In the rows, 128 means zero.
A state moves one step at a time under one of 6 hidden systems, and each row is a state written as 18 numbers. Each run below is a few steps of one system.
z938, seq 1 (8 x 18):
[[122 138 142  85  97 170 137 108  73 103 102 121  82 123 181 154 159 135]
 [103  84 162 171 160 122 109 164 158 153 121 116 132 124 124  95 101  63]
 [165 140 103 135  75 117 147  88 145 135 133 140 161 177  74 154 147 158]
 [145 142 131 100 128 137 133 142 107 111 141 128  59 104 195  98  83 162]
 [ 85 126 128 154 130 128  88 134  90 159 132 117 149  95  75 109 159  65]
 [168  93 142 124 115 148 162 113 148  85 111 124 123 208 131 172 147 129]
 [160 143 139 138 128  95 105 125 159 168 109 138 108  85 152  81  62 149]
 [ 73 150 108 126  66 157 141 123  74 151 165 126 138 131 107 126 172 123]]
z553, seq 2, 8 rows:
[[139 115 148  84 141 171 109  82 111  73  82 108 115 120 131 159 169 118]
 [142 102 153 130  64 109 121 122 159 163 122 147  79 152 183 104  94 132]
 [142 149 100 175 119 115 164 141 139 158 160 131 183 157  61 123 120 136]
 [ 87 129 106  92 192 150 111 147 114  70 169 114 126  90 124 116 137 131]
 [156 138 160 122 135 107  97 118  91 155  58 133  94  88 172 145 132 110]
 [142 106 144 140  53 164 165 101 145 131 121 123 133 200 116 147 145 123]
 [112 103 107 141 158  93 121 161 187 123 189 137 133 139 114  91  84 136]
 [143 194  99 119 167 120 116 122  76 131 114 124 150  61  97 132 137 153]]
z553, seq 3 (8 x 18):
[[ 88  81 160 153 114 153 108 145 101 138 126 107 107 141 124 114 151  46]
 [204 108 112 122 142  75 116 113 154  94 120 146 112 175 117 157 121 148]
 [131 167 128 131 106 185 153 116 140 133 146 105 126  94 119  67  74 161]
 [ 96 121 111 151 126  98 103 166  54 151 160 133 114 125 108 125 163  76]
 [191 117 141 118 183 139 152 127 131  70  89 117 124 158 137 170 133 134]
 [129 116 146 119  72 155  92  85 160 140 125 117  94 105 123  64  90 126]
 [145 147  93 161 103  81 156 166  77 162 172 149 122 164 114 137 134 135]
 [132 123 138 135 205 178 153 150 136  73 122  91 150 121 102 127 120 108]]
z914, seq 4 (8 x 18):
[[127 136 169 150 103 157 187 149 139 172  95 128 124 138 192 128  98 138]
 [125 139 116 145 102 145  92 100 134 145 153 109 136  93  56  59 106 111]
 [140 133  81  93 114  80 118 128 101 100 171 161 100 158 141 160 156 169]
 [154 115 156 141 215 144 149 169 125  98  91 107 122 120 156 140 107 102]
 [ 99 112 163 128  66 164 110  81 132 155  82 119 145 130 112 138 167  93]
 [142 151 110 145  76 110 160 143 137 169 170 145 108 140 151  93  78 174]
 [148 137  96 112 189 120  87 125 108  75 150 112 121  89  76 102 121 125]
 [111 102 139 101 124 119 134 136  97 110 107 143 112 166 175 198 186 113]]
z914, seq 5:
[[111 100 133 146 171 121  99 118 188 122 118 117 184 118  66 123 131  94]
 [ 85 141 114  90 100 109 139 109 166 144 129 162 162 134 161 171 154 184]
 [ 91 141 125 159 192 125 146 183 149 148 154 121 167  96 125 101  93 122]
 [ 97 112 110 118 125 107  99  95 158 122 131 140 186 139  71 163 182 119]
 [103 132 132 120 148 112 172 160 182 142 136 152 152 142 189 151 105 177]
 [ 85 139 129 143 177 136 101 129 151 145 119 114 186  71  81 108 126 104]
 [ 83 123 103 117  93 101 144 125 147 144 161 160 167 169 124 173 174 153]
 [129 126 131 143 200 109 145 165 193 129 132 130 161 114 138 118  78 146]]
z938, seq 6:
[[110 106 162 136 154 122 111 145  90 141  74 125 124 122 152 169 171  66]
 [140 105 158 159 117 153 166 117 207 144 104 119 171 167 114 127 101 127]
 [137 151  89 108  86  84 118 119 147 144 176 161 109 128 138 106 101 191]
 [114 165 109 125 151 155 135 158  34 116 148 110 104  92 127 120 144 115]
 [120  75 156 124 160 151  95 108 149  85  96 105 136 138 101 142 158  69]
 [164 117 148 143 102  81 139 118 180 174  83 158 145 159 158 160 117 149]
 [106 174 111 132  94 163 170 141 125 157 171 125 128 104 136  80  86 174]
 [101 112  90 108 147 117  89 138  84  80 188 123 102 123  95 118 157 104]]
z930, seq 7 (8 x 18):
[[157 143 130 178 197 101 153 172 126 150 111 126 174 123  98 142 113 107]
 [ 82 104 164  99  94 188 120  93 125 115  94 113 125 132 150 147 171 101]
 [146 140 109 130  97  75 150 151 143 161 162 164 108 154 171 127  94 179]
 [112 136 109 137 172 160 129 124 149  99 150 102 188 115  50 114 132 120]
 [103  89 146  95 135  98  68 128 108 117 107 141  75 112 179 142 152  97]
 [155 167 134 169 133 113 190 155 127 184  98 139 171 137 138 153 112 153]
 [ 73 106 128 104  91 199 133 104 139  90 165 108 133 145 106 114 155 123]
 [149 106 107 120 142  40  87 142 158 134 149 164  98 133 152 124 102 141]]
z613, seq 8:
[[144 112 139 123  98 134 118 142  77 122 138 124  41 136 175 102 111 112]
 [173 135 149 190 111 146 155 132 109 163  98 106 146 147  78 116 117  88]
 [185 111 128  94 106 156 123  79 151  66 120 114  94 158 116 127 118 152]
 [173 154 121 144 105 105 113 140  62 159 129 130  68 100 140  90  98 125]
 [148 131 147 153  96 190 167 115  89 124 103  99 138 163  94 141 158  95]
 [194  88 151 118 132 122 105 112 155  89 103 123  72 149 145 111  93 117]
 [171 178 116 151  73 135 137 108  93 174 127 122 117 103  97  85  96 148]
 [149 110 126 126 108 175 153 128  77  76 147 104  93 183 110 140 156 107]]
z930, seq 9:
[[179 143 127 108  71 109 137  82 163 142 103 153 121 149 147 142 114 188]
 [119 166  91 120 155 163 138 139 113  98 180 108 132  86  95  80  97 161]
 [142  91 132 145 136  89  69 135  91 126 123 125  95 131  98 118 147  56]
 [189 145 161 130 139 138 167 116 129 132  51 127 132 141 165 168 122 146]
 [ 93 154 128 126  65 190 150 115 123 148 160 113 117 112 130  77 106 152]
 [166 109  84 129 123  74  94 125 120 100 179 140 104 162  79 119 130 127]
 [165 126 155 127 207 140 116 128 142 101  71 105 133  87 132 129 107 112]
 [109 156 148 132  62 147 126 111  71 183  98 130 108 100 156 122 145 117]]
z538, seq 10 (8 x 18):
[[145 157 119 155  86 170 196 124 116 139 134 120 167 176  92 147 141 146]
 [128  65 145 110 158 118  97 143 167  82 142 124  79 148 163 108  99 106]
 [153 187  93 125 119  90 102 106  92 160 124 140 142  74  91 118 129 162]
 [ 85 116 148 120 127 201 177 145 104  98 131 104 132 156 151 154 161 109]
 [164  92 149 166 140  70  87 136 157 161 103 138 112 129 119 106  94  84]
 [157 181  99 100  96 159 167  94 128 109 141 128 139 128 118 130 120 202]
 [ 61  83 138 118 147 139 103 165 104 106 165 120  91 123 155 112 139  79]
 [187 154 117 166 142  84 123 118 108 161  85 134 166 125  73 154 142 118]]
z538, seq 11 (8 x 18):
[[160 103 132  84 129  84  90  93 167 103  95 155 103 136 167 160 130 154]
 [ 71 180 115 124 131 136 145 150 118 173 149 134 152  67 151 107 112 162]
 [ 90  84 131 145 107 139 129 127 139 123 146 123 158 187  88 154 177  81]
 [180 118 135 114 171  71 119 127 172 119  87 155 126 131 166 157 104 157]
 [ 70 164 118 107 101 165 126 106 150 151 149 123 153  74 125  92 117 169]
 [ 90  86 122 138 106 100 129 154 104 133 156 146 128 186 131 169 182  90]
 [170 135 135 135 202  99 134 134 182 121  90 132 167 114 125 147  99 147]
 [ 79 134 134  85  66 163 106  74 157 139 127 130 128  99 142 108 135 157]]
z613, seq 12:
[[ 94 137 138  92  93 172 150 123  72 114 122 126  98 134 181 157 168 134]
 [128  86 170 176 160 123 121 166 145 149 105 114 118 133 138 105  98  63]
 [158 136 114 126  85 131 131  75 190 131 128 134 164 146  79 120 116 170]
 [140 143  89  98 142 115 128 152  74  89 184 134  72 126 152 120 121 160]
 [130 141 147 162 145 126 123 139  71 165  78 118 151 107 108 155 165  74]
 [128  95 169 106 106 174 144  94 195 106  90 119 127 155 162 136 119 141]
 [135 129 106 145 116  93 102 145 137 146 182 135  97 111 115  61  68 136]
 [142 157  93 139 110 130 160 124  76 126 146 131 160 162  73 170 180 135]]

Name the system that made each run.
seq 13:
[[ 83 150  99 129 118 179 175 149  98 110 194 113 148 142 101 114 138 143]
 [118 100 142 132 206  90  85 164 116 117 108 128 114  95 148 133 128  82]]
 : z553
seq 14 (2 x 18):
[[177 129 110 108 158  76  90 138 109 103 144 142  65 108 150 110  93 146]
 [120 177 130 152  94 159 150 117  65 174 101 117 157 102  99 138 159 119]]
 : z613
seq 15, 2 rows:
[[ 93 128 142 123 203 101 112 166 160 140 112 134 146  76 170 126 104 129]
 [ 84 145 122 144 119 143 142 118 117 156 119 128 200 128  78 161 183 112]]
 : z914
seq 16:
[[ 97 149 100 125 130  97 160 144 126 149 143 157 185 149 124 188 173 160]
 [ 85 120 136  95 216 135 120 152 151  89 123 125 143  89 163 145 131 130]]
 : z613
seq 17:
[[128 152 133 139 170 151 203 161 161 126 127 125 175 145 143 150 107 167]
 [ 92 109 110  92 156 115  54 102 141  92 146 124 125  83  97 106 140 113]]
 : z613
seq 18:
[[139 149 146 127 146 123  77  97 115 151  68 117 142  54 104 112 130 104]
 [ 79  94 153 123  77 159 161 125 146 139 129 138 135 185 166 162 163 119]]
 : z938
seq 19, 2 rows:
[[105  88 123 139  87 108  96 115 194 144 169 136 125 149 100  81 101 119]
 [157 179  92  94 160  80 119 119 121 125 125 153 139  88 133 152 127 193]]
 : z914
seq 20 (2 x 18):
[[138 176 109 101 202 132 135 141  92  96 113 122 144  75 132 152 136 160]
 [ 90 103 160 168 108 148 129 164  89 170 130 115 107 132 145 107 131  59]]
 : z930
seq 21 (2 x 18):
[[135  81 131 117  68 157 118  94 134  90 153 118  96 187 103 126 153 105]
 [170 149 111 126 189  69 116 167  96 122 130 146  92 102 160 132 100 146]]
 : z538
seq 22 (2 x 18):
[[124 173 127 146 138 163 162 169  61 147 147 107 105  90 144  92 101 128]
 [137  89 145 150 145 131 102 133  86 109 107 110 114 152  95 146 168  49]]
 : z553
seq 23:
[[ 73 122 125  80 128 146 126  99 154 104 118 139 170 130 139 181 187 149]
 [ 89 120 150 109 125 101 123 130 185 166 102 158 137 108 201 142 113 154]]
 : z553
seq 24 (2 x 18):
[[138  91 148 120 124 157 101  82 206 101 112 108 136 129  94  96 105 121]
 [129 160  85 118  85  80 114 134  98 158 178 155  99 113 136 107 115 172]]
 : z553
seq 25 (2 x 18):
[[125 150  92  92 119 169 137  94 145  76 171 115 142 127  89 113 127 181]
 [ 96 136 138 136 153 106 109 177  91 166 134 135  92  80 180 100 106 107]]
 : z553
seq 26, 2 rows:
[[ 95  96 134 142 166 119 174 182 152 118 150 137 150 181 159 168 140 118]
 [132 133 131 108 165 117  80  85 187 117  92 127 166  75  98 122 120 140]]
 : z553
seq 27 (2 x 18):
[[178 143 111 153 161  77 142 179  63 136 137 141  96 138 142 141 119 120]
 [135 147 154 126 135 189 136  89 120 120  64 100 164 100  95 144 153 111]]
 : z613
seq 28 (2 x 18):
[[145 170  96 120 203 106 125 140 141 113 134 127 165  78 101 124 104 166]
 [ 71 143 126  73 141 145 117 106 120 109 111 138 154  96 156 173 182 152]]
 : z938
seq 29 (2 x 18):
[[115 134 127 118 117 105 170 161  97 144 129 158 118 165 197 183 154 151]
 [109 103 162 148 154 155 133 118 204 136  90 112 186 127 105 126 117 107]]
 : z553
seq 30:
[[196 155 133 128 117  93 107 119  83 153  86 139  79  98 157 123 106 140]
 [120 144 152 147  82 213 169 117  90 135 118  93 125 134 114 108 131 106]]
 : z613
seq 31, 2 rows:
[[153 162 101 152 164 140 185 159 139 115 167 118 160 137  97 114  88 168]
 [ 85  80 127  89 157 116  63 108 158  86 134 131 127 115 119 135 158 100]]
 : z914
seq 32, 2 rows:
[[114 182 106 112 133 113 173 155 101 152 137 153 144 115 175 165 135 187]
 [ 66 106 171 140 151 172 131 132 148 141  90 109 171 112 129 138 153  81]]
 : z553
